A: rows in 4 groups, each row roughly a mix of its group's directions (some rows in no group)
A (141 x 10)
[[-23  -8 -11  -4  13  -9  -9   5 -25  11]
 [  2  13   9  -3   9  18 -13 -17  26  -2]
 [-15   1  -2   3  14   7  -1 -26 -25   5]
 [ 11  25   5  10  12 -11  -3  10 -23  -6]
 [  3  16  -8 -14   0   0 -11 -12  21  24]
 [ 13  26   9   5  19  10  -7  -1   0  19]
 [ 10  14   9 -21   3  12  -5 -20  20  -3]
 [-20  -8  17  -3  -3   9 -22  -4 -22   0]
 [  6  -9  13 -10  -3  34  -7   5  11  -9]
 [ 13  12   9   0  12 -13  12  -2 -30  -8]
 [  9 -23 -12 -20 -25  -6   2   2   3  -1]
 [  2  20   3  10  13  11  -9  15 -14  22]
 [  3  -6  16 -11  -4  16  -6 -28  16  -8]
 [-13  17   5 -10  12 -17  -6  -9  24 -11]
 [ 11  20  -1  16  22 -20  -8   7   3   2]
 [-15  -4  14 -11  -7 -18 -11  -9  20  17]
 [  2  26 -18   5  15  -4  17 -13   0  11]
 [-16 -15   8 -24   8 -16  -2  15   1 -13]
 [  7   4   5 -15  12 -13   8 -24  19 -14]
 [ -3   7   1 -11   0  -3   8  -8  30 -24]
 [ -7  26  12   1  19  -2 -23   0   8   0]
 [  1 -18  16  -9 -29 -11 -14  -2   1  -1]
 [ 19   2   2  -1 -19  19   0  -6 -23 -12]
 [ -3   4  18  -7  -7  13 -32   3  -1  13]
 [  6  -2  14 -12  17  -8   2 -15  29  -3]
 [  0   2  -6 -18   5   7  -3 -12  27 -23]
 [  8  -2   5  -6 -14  24  -9  19  19 -10]
 [ 20  32   8 -12   1  11  -7  -4   2   3]
 [ 29  11   8  11   5  16  -1 -15 -13  -1]
 [ -7  23 -10   2  15   2   5 -19 -19  14]
 [ -2   3  27  -3  -9   9  -7  11 -18 -20]
 [ -5 -12   2  11  -1  -8  -3  33 -11 -14]
 [ 19 -11  15 -14 -17   2  -9  18  14  -9]
 [  7   6 -11  20 -15  18  -6  21 -13   5]
 [-24  10   7 -23  -2 -19   3   1   7 -12]
 [  1  -6  -4  10 -11   2  16 -19 -27  16]
 [ -1  -3  -8   5   2   2 -15   5  35  15]
 [  0  -7  -2  16 -10 -15  29  -8   9  13]
 [  7  -7   3 -14  -3  -3  34 -16  -8   3]
 [  6   7  -4  -5   4   6  -6   5  33 -23]
 [-24 -17  -8  -5  -4  -3   6   2  27   8]
 [ 12  -2  -1  10 -14 -13   9  34   0  -4]
 [-17 -21 -13  11 -15  15   3  16  -8   7]
 [-16  -4  -9   3  10 -14  13   7 -30   5]
 [-20   8  -2   2  17  17  -3 -21  18  -3]
 [-18  14 -25 -10 -12  -2  -4 -19   0   7]
 [  4  18 -13  17   9 -20   1  18  -9  12]
 [  8   2 -10  21   5 -10   3   5 -32   4]
 [  9   8   3  -1 -11   4  12 -32  18   6]
 [ -2 -13  -1  12 -20   8  -8  17 -26   3]
 [ 16   2  -4 -12  -7  24 -28  -5   5   2]
 [-16   7  14   7 -16  -3 -16  23 -13   6]
 [ -1   8  14 -11 -22   7 -19   8   9  21]
 [  3  15  -1  13  14  -8  -6  15 -29   4]
 [  2  -5  -1  20   8   0 -15  -1 -33  -5]
 [ -9  11  -1   4   9  -4 -10  21 -31   3]
 [ 17   9  14 -21 -14  13  -1 -20  -2  -5]
 [ 17   4 -13   8   3  -4  31  -9  11  -9]
 [-13  12   2 -21 -15   4  -9  13  19  14]
 [  7   2  12  -3 -21  28 -16   8   3  -7]
 [ 21 -21  -9   0 -17  -2  16 -11  -3  12]
 [-14  -5  -4  -9  17  -7   0   7  26  22]
 [ -7 -31 -16   9 -18  -7  -2  -7  -5  -1]
 [-18   1  -8 -13 -14  13 -14 -14  22  -4]
 [  3  14  13  -9  23   0  -8   7   5 -26]
 [ -1  -5   9 -11 -31   4   1   2  23 -11]
 [ 10  -2   2  -8 -16  -4   0 -15  34  -2]
 [  7 -27  -7   6  -1  -2 -19  23  -4  -7]
 [-13  10   1   6  19 -21 -10  17   7  16]
 [  0 -12  23 -12  12  -1 -14 -10  13  19]
 [-14   4  -4   3   3 -31 -20  -9  11  -1]
 [ 10 -16  -2   1 -13  -3   9  -4  34  -1]
 [-19   8  -2  -8   5   6  -4  11  23  24]
 [  6   8  -7   3   2   5  19 -31 -14  10]
 [  6   0  -9 -13  -7 -13  32  11  10   8]
 [-10   9 -12   0  15 -14   2  15 -22 -19]
 [ -4 -30  -4  -2 -22   1   6 -10   4 -15]
 [ 12  22  -6  21   8   4  -9  19 -12   8]
 [ -6   3  20  -2  -9   4  -9  13  26 -19]
 [-10  30 -10  -1  17  -6  -9  11 -10  10]
 [ -2  17 -11  20  12  -3  -2  18 -20  12]
 [-14 -16 -15 -10 -18  18  15  -2   2 -13]
 [ 15   2   9   2  -8 -27 -15  -5  19  -8]
 [-10 -13 -16  -3 -16 -20  23   0 -11  -1]
 [ -5  33  -7   3  16  -2 -14  -2   2 -14]
 [  8 -16   4  -6  -6  11   9 -34   6  -1]
 [-10  10  14 -10  -4  10 -12 -17  28  -1]
 [  3   6  -8 -23  10  -5 -33  -3   0   1]
 [ -1  -1 -13  11 -17 -28  16   6 -10   9]
 [-25 -12 -17   1 -24   2  11  -6   3   4]
 [  8  16 -14  10   9  -3  29 -16  -5  -1]
 [ 12  10  16  -9  -4  23 -24   5   7 -10]
 [ -3 -16   5   1 -14  -7 -17  31   4   2]
 [ -6 -27 -17   6 -20  14   7   8   1   4]
 [  2  -6 -17  18 -20  -7  17   1 -14  16]
 [-26  11  -7 -10  10   6 -26  -2  -3  -4]
 [-15 -13  16   0  11  12  -7 -12 -14 -23]
 [-31   5   6   5  19 -11  12   2   0 -12]
 [  6 -19 -10  19 -18  21  -4  -5 -12  -1]
 [ 25   4  19 -10  10   3 -13  -7  19   3]
 [ 18  -4  -3   2 -10 -16   2 -15  16 -25]
 [  4   8   7  13   1 -10 -15  21 -26   7]
 [  4  13  -8  19   5  23  -2  16 -12  16]
 [ 13  19  26   2  16   4 -10   7   7 -13]
 [ -4 -22 -21  11  -7 -24   0  -1   5  11]
 [ 24  19   3  16   0  12  -8   5 -20   2]
 [-12  27 -11  10  21  -5   6   5 -15  -2]
 [ 19   2  -2   9   9  12  14 -17  11  24]
 [-21 -14 -12   3 -11 -19  -3  22   5  -5]
 [ -7   1 -15  18  -4 -17   9  24  16   5]
 [ 13   2  15   2   2 -22 -13 -12  25   5]
 [  6  37  -8  -6   9  -4   1   6   2  12]
 [ 28   1  -4 -18  -1   8   8 -22  -5   8]
 [ -1  -2  -2 -18   1  12  15 -23  23  -6]
 [ -8   0   8 -13  -9   5  -8 -19  31  -5]
 [ 14 -15  15 -13 -15   8  -7  -2  24  -9]
 [  0 -19  -7   0  -8  18  13 -20  19  10]
 [ 12   5   0  20   7 -13  11  13 -25   7]
 [ -3  -4  21 -13   4  14 -18 -19  10 -14]
 [ 25   8  16   7  -2 -16 -15 -14  13  -1]
 [ 21 -17  14  -4 -23   4  10   3  11 -13]
 [-19  -3   3   7  14 -26  10   8 -17   8]
 [  6  16 -15  30   0  -6  -7   3 -13  11]
 [  4   2   7  -2  -9  12  -6 -25  30   3]
 [  0   9   6 -15   9  12   6 -19  27  12]
 [ 18 -20 -13  19 -22   3  -6   0  -2  -5]
 [-11  -7  27 -17   2  -5   0   7  17 -16]
 [  8  15   0   6   6  -6  22  -4 -31   2]
 [  0 -13  19  10  18 -20  -8 -11   3  16]
 [ -1   6   9  16  -1  -5  30  -4  18 -11]
 [-12   7 -15  23   8   2   2   0 -24  16]
 [-11  -7  21  -3 -12  10 -15  -4 -26   2]
 [-32 -14  -5  -4 -10   9  10 -10  12  -4]
 [  8 -11  10 -21  -9   9   3  -6  30  -5]
 [ -7   1  23   3 -11   3  -3  16  16 -25]
 [ 21  25   8  -4  -5  21  -7  -8   6   9]
 [-19  -8 -29   7   3  -5  17   4  -5  11]
 [-11  18  18 -20  24  -8  -2   5   4  -2]
 [  4 -18   2  -9  24   5   8 -20  16   8]
 [-22  13 -10 -10  -1  17 -23  -5   5 -11]
 [ 13  -2  13   0  -6  18   2 -32  -7  -8]]

the two rows of each list that fit no group, in list order (the others fit one group, some only roughly)
- q_568: [-13 -11  13 -11   6   4 -28  16   6 -13]
- q_970: [ -2 -18  -9   8   5  -3  10 -16  29  -9]
- q_438: [ -5  26   2  -4  15  -4 -12  23  -7 -10]
- q_655: [-10  -8   4 -16   3 -12  -4   3  25 -24]
- q_626: [-15   7  18 -13   1 -17 -24  12  -2  -1]
- q_319: [-29 -28  -4  -7  -3   2  10   3  -4   2]
- q_193: [ 23  21   3  12  14   6  -5 -10  17  10]
- q_225: [  5   3  21  -8  14   3 -26  -4   9 -17]
- q_352: [19 -2  1 -1 -3  3 -7 -9 36  4]
- q_291: [ -9  -1 -26  18   7 -13  18   3  13   6]
- q_354: [ -1  14   2   1   2  19 -26  -9 -23  -1]

q_655 q_354
- q_935: [  6  -6  17 -14  -5 -16   6  12  13 -24]
- q_706: [-11   1   0  16  17 -13  17  14   7  22]
- q_167: [ 24 -17  -5 -22 -12  10  -8   2   6 -12]
- q_937: [ -3 -27   2 -18  -3 -15   3 -12  19  -4]
- q_440: [ -8  -7   6 -24 -14  13  12  20  11  -6]
- q_954: [-31   5  13  -5  -4  16 -14   1  12  -5]
- q_280: [  7  38 -10   4   9   5  -9   3   5   1]
- q_804: [ 21  10   5  -1   6  15   2  -1  13 -29]
- q_603: [  8  -4  -1  33  10 -15 -11  10  -6   7]
- q_704: [ -4  -6  13  -8   4  33 -15 -11   8  -2]

q_706 q_280
- q_653: [ -2 -30   7   7 -12   2   4  -7 -25   3]
- q_468: [ 17   5  -3  18  12 -12  14  22 -15   2]
- q_592: [  8   3   9  -2  -9  -2   2  16  33 -15]
- q_546: [  0 -12 -15  -6 -32 -12  11  -2  11   2]
- q_304: [  8   4  22 -17  15  -7   2 -26   3   4]
- q_154: [-10  -7  -9   5  10 -15   5  -5  35   0]
- q_244: [ 11 -13  11   4 -23 -12   0  15  16 -16]
- q_395: [  9 -12   5 -12  -7  20  12  -2  19 -21]
- q_59: [-18  -3  -5  -3 -21  -2 -12  29  -1   7]
- q_566: [-32   8 -10  11   2 -10  13 -13   9   6]
- q_875: [-22   1  -4  -6   5  10 -14  29  11   2]
- q_21: [ 14 -13  -9  -1 -23  16  17   3  -2 -18]

q_468 q_244
- q_718: [-20  10   3  10  31   8  -5 -11  -3   7]
- q_924: [ 11  -3  -6   3   2  -2  14 -10 -36   8]
- q_692: [  1  31   4 -16  17   5 -15   7   0  -5]
- q_507: [ -1  17 -15  12   0  -8  14  -2 -21  21]
- q_143: [-13  18  -1   7  16 -20 -12 -10  -4  20]
- q_556: [ -9   1 -17  24  -6   2  21  -1 -18  10]
- q_321: [ 23  22   8   2  13 -12  -9 -13  -5  11]
- q_528: [-17  27  -7  -3  13 -15   1  -2  -9  16]
- q_300: [-23  -2   4   2  -7  -9  17  16 -10 -22]
- q_93: [ -1 -16 -10  -9 -11  -6  14  -6  -7 -31]
- q_601: [-15   9   3   4  22   1  -5  -2 -30   4]
- q_108: [ 17   6  19  -4  11  12  -3  17  -7 -23]
- q_845: [ -6  -6   5  -2 -12   7 -28  -8  21 -16]

q_321 q_528
- q_989: [-13 -11   5 -10 -15  -1  -7  17 -29   2]
- q_102: [-30 -21  -1  -4  -5  -8   7   5 -16   7]
- q_131: [-20  12  17 -23  12  -1   2 -14  -3 -12]
- q_852: [-8 11 -9 -9 -6  7 -3  4 36  9]
- q_944: [ 27  18   7   9  -8 -11 -15   5   6 -14]
- q_250: [  2 -22   1 -13  -5  11  14 -22  -9 -15]
- q_330: [ -6 -22  10  10 -18  12  -1  13   5 -22]
- q_6: [  3  10 -12  11  -2 -17  -3  21 -18 -19]
- q_956: [ -2 -17   1  -2 -24  -2 -23  18  -8   1]
- q_559: [  3  14  16 -19   6 -10   9 -26   4  -9]

q_330 q_956
- q_278: [ 21  -8  20  10  -7  -5   5 -20   6 -17]
- q_605: [ -2 -24   5   8 -25   1   9 -12  18   3]
- q_593: [ -6 -26  19   2 -24   7  -2  -4   7  -9]
- q_430: [-12 -14  11 -12 -11   5   0  20  24  -7]
- q_479: [-19  11 -22   2  16  -4   9  21   4  -2]
- q_275: [-35   6   2 -17   9 -12   6   4  -5   0]
- q_514: [32  7 -5 15  5 -8  9 17 -4  7]
- q_552: [ -7   0  -3  -6   1 -40   7   8  -1   3]
- q_998: [  1   8  21  -7   6   5 -15 -24  -7 -19]
- q_67: [-18  12  -1   6  26   5  -8  10 -16 -15]
- q_477: [-11 -20   6   5 -13   5   1 -22  24   4]
- q_96: [-15  19   4  11   8 -21  10  12 -12 -15]
- q_423: [ -2  13  17 -16   8  10 -24   8 -15  -6]

q_278 q_430
- q_604: [ 31  14 -13  -8   3 -14  -1   2  11 -12]
- q_397: [-29   7 -13   2   3  14   4 -11  13 -17]
- q_654: [ -8   9  -6  19 -10  -2 -28  10 -11 -14]
- q_459: [ 19  20  19 -18   1  -2   7   6  13 -11]
- q_446: [ -3   7  15 -13   7  16 -30   0  10  -7]
- q_981: [ 21  16  13  -7   7   3 -15  16  -5 -20]
- q_388: [-19 -11   7  -5  -7   2 -29   3  16  10]
- q_787: [ -6   7  16 -14  -2   0 -19  28  -1  13]
- q_117: [-22  -1  15 -12  15   3 -22 -13   6  -6]
- q_975: [-11  15 -12 -19  -6  20   9   1  21   7]
- q_609: [  7 -29  23  -3  -9  -6  -4  -1  14  -9]
- q_835: [-28 -15  -6   3  15  -2   8  12 -13  12]
- q_63: [  2  -4 -21  27  -2   5  -7  10  -9  19]

q_787 q_609
- q_743: [  8 -11   4  -8  -9  34 -11 -10  10   5]
- q_961: [ -1  20 -26   4  19 -11   7  12  -3   7]
- q_336: [ 14  -5   0  -1 -21   7  28 -11 -12  -8]
- q_368: [-25   9 -15 -17   5 -16  -8  -5  10  10]
- q_741: [ 13  17   4 -15  -3 -24  16  10   5 -13]
- q_778: [ 32   0  -5 -21  -3  -1   2   3  17  -3]
- q_380: [-21 -23  13   6 -10   0 -19   8  12   1]
- q_673: [-11   4 -14  -2  20  -7 -15  28   3  -2]
- q_899: [-16  -4  12 -23   1 -27  -7  -2  11   2]
- q_215: [26  0 22 11 -5 19 10  0  7  1]
- q_849: [ -3 -30  -4  17 -22   0  -3   6  10   0]
- q_540: [ 27   6   3  24 -10  14 -11   2   0   1]
- q_216: [ -5 -20  17 -17   1  10 -25   0   0 -10]
- q_690: [ 11   9  12 -20  -7  26  -1  -8  17   1]
- q_693: [  5  -5   9   5  -1   7  -2   3 -40   4]

q_368 q_690
- q_133: [  2  10 -16  -1 -11   2  -9  35  -3   2]
- q_112: [-23 -13 -17  11  -5 -19   5  -1 -15   7]
- q_456: [-20  -9  -5  -2   6  -2 -30  17  -8   9]
- q_10: [-13   6   9  -1  10  -4 -21 -28  13   1]
- q_185: [-25  -5  -1  -9  -8   1  17  16 -22  -6]
- q_648: [ -3  10  11 -21  14  19   8 -17   0  16]
- q_282: [-21 -10  19  -6  10 -15 -12  10  18  -5]
- q_48: [-11 -22  -5  11   2  -8  -5  26  10 -14]
- q_762: [ -1  23 -15   3  21 -10 -11   0 -18  -6]
- q_373: [-15   2 -10  -8   5 -33  15  -2  -1   9]
- q_49: [-8 18 -9 -9 29  3 10 -7 13  8]

q_133 q_282
